In the data rows, zero lies at 7.5, halfway between 7 and 8.
Some points:
tensor([9, 5, 4, 7, 4, 9, 9, 9, 9, 12, 4, 8, 5, 9, 8, 10, 11, 3, 1, 7, 6, 9, 8, 15])
tensor([10, 9, 8, 6, 3, 6, 9, 8, 10, 6, 9, 10, 7, 8, 7, 7, 7, 10, 7, 7, 13, 6, 7, 8])
tensor([7, 7, 4, 8, 6, 9, 9, 10, 10, 6, 7, 2, 9, 7, 6, 7, 7, 7, 11, 11, 8, 12, 7, 8])
tensor([8, 7, 6, 9, 8, 7, 6, 7, 14, 8, 6, 8, 6, 9, 8, 9, 10, 4, 8, 9, 8, 6, 8, 6])
tensor([12, 8, 8, 9, 6, 7, 8, 10, 7, 10, 6, 5, 5, 8, 9, 1, 7, 9, 13, 9, 5, 7, 7, 8])
tensor([5, 8, 6, 6, 8, 14, 8, 7, 6, 8, 8, 8, 8, 8, 9, 9, 12, 10, 7, 10, 9, 7, 3, 8])
tensor([7, 8, 7, 6, 9, 10, 10, 0, 5, 9, 8, 10, 9, 4, 0, 9, 7, 8, 9, 11, 8, 4, 9, 9])
tensor([9, 9, 7, 3, 4, 5, 9, 9, 15, 10, 3, 10, 7, 7, 2, 12, 8, 4, 10, 9, 7, 7, 5, 5])
tensor([4, 8, 8, 11, 6, 14, 9, 1, 8, 8, 8, 9, 14, 6, 12, 7, 8, 10, 6, 12, 4, 9, 6, 9])
tensor([10, 6, 10, 8, 10, 9, 12, 12, 5, 4, 7, 7, 6, 7, 6, 7, 6, 9, 7, 7, 6, 7, 5, 8])
tensor([9, 5, 7, 7, 12, 8, 6, 8, 6, 5, 6, 6, 7, 11, 5, 6, 10, 6, 11, 4, 7, 6, 6, 11])
tensor([8, 7, 9, 4, 4, 8, 6, 12, 7, 7, 5, 8, 8, 6, 8, 9, 14, 7, 7, 7, 6, 6, 8, 9])
tensor([7, 11, 8, 7, 6, 12, 8, 5, 10, 9, 5, 5, 8, 6, 9, 9, 6, 7, 10, 7, 5, 11, 6, 9])
tensor([7, 8, 7, 7, 8, 9, 8, 2, 9, 8, 10, 7, 8, 5, 8, 4, 6, 9, 9, 8, 11, 10, 6, 7])
tensor([7, 6, 12, 4, 4, 7, 9, 12, 5, 7, 4, 5, 5, 10, 12, 9, 1, 9, 8, 7, 8, 9, 4, 11])
tensor([12, 7, 9, 10, 8, 6, 12, 5, 12, 13, 6, 9, 6, 4, 6, 3, 5, 6, 9, 7, 6, 8, 6, 8])
tensor([6, 7, 8, 8, 8, 6, 6, 8, 8, 9, 7, 10, 3, 8, 10, 9, 8, 11, 6, 10, 1, 15, 7, 9])
tensor([8, 9, 7, 8, 2, 9, 12, 8, 11, 8, 2, 14, 8, 7, 9, 9, 0, 8, 4, 8, 7, 12, 9, 8])
tensor([7, 9, 15, 9, 10, 5, 9, 10, 7, 5, 8, 7, 3, 10, 5, 6, 9, 8, 4, 5, 7, 9, 9, 5])
tensor([3, 7, 7, 10, 5, 8, 6, 7, 7, 8, 13, 8, 10, 2, 7, 8, 7, 8, 9, 13, 8, 6, 6, 12])
tensor([12, 10, 8, 9, 11, 8, 3, 7, 8, 7, 10, 10, 11, 7, 4, 6, 8, 8, 6, 9, 7, 10, 6, 10])
tensor([8, 6, 6, 10, 5, 4, 10, 8, 8, 5, 7, 9, 6, 7, 8, 8, 8, 9, 7, 6, 7, 7, 7, 12])
tensor([9, 6, 9, 5, 11, 7, 8, 11, 11, 6, 8, 8, 3, 7, 13, 6, 9, 6, 9, 7, 6, 8, 13, 6])
tensor([7, 15, 3, 6, 9, 11, 9, 7, 7, 7, 13, 7, 3, 10, 7, 8, 8, 7, 9, 5, 8, 6, 10, 7])
tensor([8, 10, 5, 1, 8, 9, 6, 8, 7, 11, 9, 7, 8, 7, 7, 8, 10, 6, 6, 9, 5, 8, 4, 6])
tensor([6, 8, 12, 5, 7, 8, 11, 5, 9, 8, 6, 5, 4, 8, 6, 8, 6, 5, 5, 7, 7, 6, 10, 8])
tensor([12, 5, 4, 8, 11, 5, 9, 4, 0, 4, 8, 6, 9, 12, 3, 8, 9, 9, 0, 10, 7, 6, 9, 3])
tensor([8, 3, 8, 5, 6, 6, 9, 5, 13, 10, 4, 5, 6, 8, 9, 7, 13, 8, 7, 7, 11, 10, 5, 9])
tensor([5, 7, 6, 12, 3, 10, 8, 7, 10, 8, 10, 7, 5, 4, 5, 7, 4, 11, 3, 10, 3, 6, 8, 8])
tensor([4, 6, 8, 8, 9, 6, 7, 11, 8, 6, 7, 12, 7, 5, 7, 6, 6, 1, 5, 6, 9, 8, 9, 6])
tensor([11, 6, 4, 13, 8, 8, 9, 4, 6, 8, 9, 5, 7, 10, 8, 14, 7, 10, 5, 3, 7, 4, 8, 5])
tensor([10, 7, 7, 2, 6, 8, 7, 12, 6, 12, 7, 6, 5, 7, 12, 4, 6, 4, 11, 6, 7, 8, 5, 10])
tensor([6, 8, 9, 2, 3, 11, 9, 8, 7, 6, 6, 9, 8, 10, 9, 9, 7, 5, 10, 7, 6, 8, 10, 13])
tensor([6, 8, 10, 8, 9, 8, 8, 10, 11, 9, 7, 7, 9, 9, 5, 8, 7, 12, 11, 5, 7, 4, 12, 11])
tensor([9, 5, 10, 9, 7, 6, 9, 7, 4, 8, 11, 5, 11, 7, 10, 6, 5, 9, 6, 11, 10, 7, 10, 8])
tensor([4, 12, 8, 10, 0, 6, 7, 7, 7, 11, 8, 6, 9, 5, 7, 9, 7, 7, 7, 12, 5, 6, 8, 7])
tensor([15, 5, 7, 6, 7, 8, 15, 8, 7, 8, 6, 8, 6, 8, 7, 9, 8, 6, 9, 6, 10, 5, 0, 7])
tensor([8, 8, 7, 7, 8, 9, 12, 6, 7, 7, 3, 7, 10, 6, 7, 8, 7, 6, 12, 5, 9, 9, 3, 5])
tensor([4, 7, 11, 6, 1, 7, 5, 5, 10, 8, 10, 8, 4, 9, 6, 10, 5, 7, 11, 5, 6, 15, 15, 10])
tensor([8, 6, 6, 8, 7, 7, 6, 6, 2, 7, 15, 9, 7, 8, 10, 8, 8, 10, 7, 8, 10, 7, 7, 7])
tensor([5, 7, 10, 7, 11, 8, 0, 7, 8, 6, 7, 8, 10, 6, 9, 13, 7, 9, 6, 7, 6, 8, 7, 8])
tensor([8, 6, 8, 10, 9, 9, 9, 5, 8, 5, 0, 6, 8, 7, 8, 9, 10, 8, 7, 8, 8, 8, 10, 8])
tensor([7, 9, 5, 12, 10, 4, 6, 5, 8, 7, 6, 2, 10, 7, 1, 8, 6, 7, 9, 7, 7, 8, 3, 0])
tensor([8, 11, 7, 4, 4, 6, 10, 6, 10, 9, 4, 10, 6, 0, 9, 7, 5, 9, 8, 3, 9, 4, 7, 6])
tensor([12, 3, 8, 7, 9, 8, 9, 9, 0, 6, 13, 9, 11, 7, 12, 8, 4, 11, 3, 11, 11, 13, 11, 7])
tensor([8, 7, 7, 10, 8, 6, 8, 4, 5, 8, 4, 11, 11, 7, 7, 5, 11, 11, 5, 8, 11, 4, 10, 6])
tensor([7, 6, 6, 7, 5, 4, 7, 6, 8, 8, 9, 8, 11, 10, 9, 7, 6, 7, 9, 8, 5, 5, 7, 11])
tensor([3, 8, 2, 7, 13, 0, 0, 4, 2, 5, 11, 8, 3, 11, 0, 8, 10, 3, 10, 7, 5, 5, 3, 10])
tensor([7, 9, 6, 8, 10, 7, 10, 15, 11, 13, 7, 9, 7, 8, 9, 10, 7, 6, 5, 7, 11, 8, 6, 7])
tensor([10, 10, 7, 12, 4, 13, 4, 5, 6, 8, 10, 4, 11, 4, 6, 5, 6, 5, 8, 10, 5, 8, 5, 11])
tensor([11, 11, 9, 4, 7, 6, 11, 6, 7, 10, 5, 8, 7, 11, 12, 8, 2, 3, 8, 7, 10, 6, 9, 7])
tensor([6, 5, 5, 6, 10, 7, 8, 8, 9, 8, 9, 8, 7, 13, 8, 7, 7, 8, 10, 8, 4, 4, 7, 6])
tensor([8, 10, 5, 8, 9, 8, 7, 9, 9, 9, 8, 7, 7, 9, 6, 8, 8, 6, 8, 12, 6, 8, 10, 9])
tensor([7, 7, 8, 7, 8, 9, 5, 11, 6, 2, 8, 6, 8, 12, 14, 10, 6, 9, 8, 4, 9, 5, 9, 7])
tensor([5, 6, 3, 5, 6, 9, 5, 6, 9, 5, 7, 5, 3, 10, 6, 4, 8, 10, 8, 6, 6, 8, 8, 7])
tensor([7, 7, 6, 8, 9, 4, 9, 12, 7, 7, 7, 4, 6, 8, 11, 6, 10, 9, 8, 6, 8, 8, 12, 2])
tensor([5, 8, 9, 10, 10, 5, 9, 8, 5, 10, 4, 7, 6, 14, 9, 5, 8, 8, 6, 4, 10, 9, 11, 7])
tensor([10, 7, 8, 9, 7, 11, 3, 14, 8, 9, 4, 8, 9, 6, 10, 9, 5, 6, 4, 7, 8, 9, 8, 6])
tensor([6, 12, 9, 8, 7, 11, 7, 7, 9, 6, 11, 4, 13, 6, 10, 10, 9, 7, 8, 9, 7, 8, 12, 8])
tensor([9, 10, 9, 8, 11, 8, 1, 9, 9, 5, 7, 9, 4, 7, 9, 9, 6, 8, 7, 7, 12, 5, 9, 5])
tensor([4, 3, 8, 10, 6, 8, 8, 9, 5, 10, 12, 11, 0, 8, 10, 15, 9, 6, 13, 5, 11, 8, 9, 4])
tensor([1, 8, 9, 7, 13, 5, 8, 8, 8, 3, 4, 6, 10, 5, 3, 2, 12, 4, 8, 4, 9, 3, 6, 4])
Along one direction, these points spread out more than along any other. Take the direction at right angles to it along which they spread out most. Then take the direction at right angles to both along which they spread out most. Go by this last direction. How far along it is each point below, from 0 to 99? The average is 50, and the first point in the table lies past the average. One standard deviation of the points above along it is 16.
tensor([6, 8, 10, 5, 5, 11, 9, 6, 9, 1, 9, 6, 11, 8, 8, 6, 8, 8, 8, 7, 4, 7, 8, 6]) >> 49
tensor([9, 9, 7, 10, 9, 8, 6, 8, 5, 7, 6, 4, 8, 8, 9, 12, 10, 13, 7, 8, 8, 9, 12, 7]) >> 28
tensor([9, 11, 6, 8, 5, 6, 4, 12, 11, 7, 10, 7, 10, 9, 6, 5, 4, 7, 9, 5, 4, 3, 8, 7]) >> 58
tensor([6, 6, 5, 6, 15, 4, 7, 5, 8, 5, 3, 8, 10, 6, 6, 6, 12, 6, 11, 6, 15, 5, 7, 8]) >> 68
tensor([2, 8, 7, 10, 13, 5, 5, 3, 6, 8, 5, 8, 8, 8, 5, 8, 8, 5, 8, 7, 7, 7, 6, 6]) >> 65
tensor([7, 7, 10, 8, 9, 10, 5, 7, 7, 7, 11, 9, 11, 8, 5, 3, 7, 4, 9, 9, 7, 8, 6, 4]) >> 54
tensor([7, 8, 5, 7, 9, 7, 5, 7, 14, 8, 8, 7, 10, 8, 7, 7, 6, 12, 10, 11, 6, 6, 6, 9]) >> 63
tensor([9, 8, 10, 5, 2, 3, 6, 7, 5, 7, 8, 8, 7, 7, 8, 2, 8, 6, 11, 7, 11, 14, 5, 7]) >> 51
tensor([6, 4, 9, 10, 11, 4, 9, 9, 0, 6, 15, 9, 14, 7, 8, 9, 7, 11, 0, 11, 11, 9, 13, 11]) >> 0
tensor([8, 6, 9, 9, 9, 6, 7, 9, 5, 6, 9, 11, 4, 9, 10, 6, 10, 8, 8, 4, 8, 8, 5, 2]) >> 37
tensor([8, 1, 9, 7, 11, 7, 9, 5, 6, 6, 7, 10, 8, 4, 4, 6, 13, 7, 12, 5, 3, 3, 5, 3]) >> 70
